Each named move below is a turn or a mirror, shown by a few rows before and after it. Which moves, in which order, take the first row of each later pair to the second? The first pair is answered.
nutep (before -> after):
| -.16 |  .01 | -.02 |  .05 |  .02 | -.01 |  .11 |  .18 |  .00 |  .02 | -.06 | -.05 | -> | -.09 |  .02 |  .07 |  .03 |  .02 | -.05 |  .12 |  .18 |  .05 |  .07 | -.10 | -.01 |
| -.02 |  .10 |  .21 | -.28 |  .12 | -.17 |  .05 |  .12 | -.09 |  .24 | -.18 |  .25 | -> | -.34 |  .05 | -.20 | -.17 |  .15 |  .00 |  .03 |  .11 | -.35 |  .02 |  .00 |  .09 |
|  .17 |  .15 |  .27 | -.05 |  .12 | -.01 | -.23 | -.12 | -.14 |  .02 |  .14 |  .24 | -> | -.03 |  .11 |  .02 |  .03 |  .13 |  .09 | -.24 | -.12 | -.29 | -.12 |  .26 |  .13 |
Pep (before -> after):
| -.14 | -.01 | -.02 | -.03 | -.01 |  .05 | -.13 |  .00 | -.11 | -.04 |  .12 |  .08 | -> | -.03 |  .02 |  .16 | -.08 |  .02 | -.01 | -.11 |  .05 | -.02 |  .03 |  .01 |  .15 |
| -.14 |  .00 | -.10 | -.03 |  .14 |  .01 | -.01 |  .08 | -.04 | -.09 | -.05 | -.08 | -> | -.05 |  .04 |  .05 | -.09 |  .15 | -.05 |  .03 |  .11 |  .04 | -.01 | -.15 | -.01 |
|  .03 | -.01 |  .01 |  .01 |  .06 |  .13 |  .01 |  .11 | -.17 | -.10 |  .09 |  .10 | -> |  .08 |  .00 |  .11 | -.03 |  .08 |  .09 |  .02 |  .13 | -.12 | -.06 |  .03 |  .14 |
Dorig (before -> after):
|  .06 | -.14 |  .00 | -.01 | -.02 | -.03 | -.01 |  .01 |  .17 | -.01 | -.09 | -.03 | -> |  .11 | -.03 |  .12 | -.06 |  .03 | -.05 | -.05 | -.03 |  .12 |  .03 | -.06 |  .07 |
| -.20 | -.04 |  .09 | -.03 |  .20 |  .02 | -.18 |  .07 | -.26 | -.26 |  .07 |  .07 | -> | -.04 | -.23 | -.27 |  .08 | -.21 |  .05 |  .24 |  .02 |  .06 | -.05 | -.07 | -.15 |
|  .15 | -.08 |  .21 | -.01 |  .06 | -.06 | -.15 | -.30 | -.11 | -.09 | -.02 |  .08 | -> |  .04 | -.28 | -.02 |  .10 |  .01 | -.01 | -.11 | -.23 | -.07 | -.21 | -.08 | -.10 |
Then:
Each pair is two moves apart.
| -.24 |  .02 | -.01 | -.10 |  .13 |  .03 |  .12 |  .20 | -.15 | -.11 | -.08 | -.02 | -> | -.15 |  .03 |  .13 | -.14 |  .14 | -.02 |  .12 |  .22 | -.07 | -.05 | -.16 |  .04 | : Pep, nutep
|  .14 |  .06 | -.06 |  .03 | -.07 | -.04 | -.25 | -.08 | -.09 | -.02 |  .29 |  .06 | -> |  .19 | -.01 | -.17 |  .07 | -.20 | -.03 | -.12 | -.09 |  .01 |  .04 |  .25 | -.01 | : Dorig, Dorig
|  .12 | -.09 |  .15 | -.07 | -.20 |  .04 |  .32 |  .02 |  .39 |  .08 | -.22 |  .00 | -> |  .10 |  .29 |  .15 | -.17 | -.16 |  .08 |  .31 | -.17 |  .09 |  .21 |  .10 |  .19 | : nutep, Dorig
| -.01 | -.06 | -.05 | -.02 | -.08 |  .01 |  .17 |  .10 | -.01 |  .16 |  .06 | -.13 | -> | -.14 | -.07 |  .01 | -.03 |  .08 |  .03 |  .00 |  .15 | -.13 | -.01 |  .09 | -.11 | : Dorig, Dorig
| -.13 |  .14 | -.04 | -.07 | -.04 |  .03 |  .34 |  .08 |  .06 |  .24 | -.15 | -.03 | -> | -.28 |  .23 |  .08 | -.11 |  .18 |  .05 |  .11 |  .10 | -.16 |  .08 | -.05 |  .06 | : Dorig, nutep
|  .14 | -.17 | -.18 |  .13 | -.16 | -.01 |  .06 | -.07 |  .14 | -.03 | -.10 | -.11 | -> | -.03 |  .07 | -.20 |  .08 |  .00 |  .05 | -.09 | -.15 | -.21 | -.11 |  .17 |  .00 | : Dorig, nutep
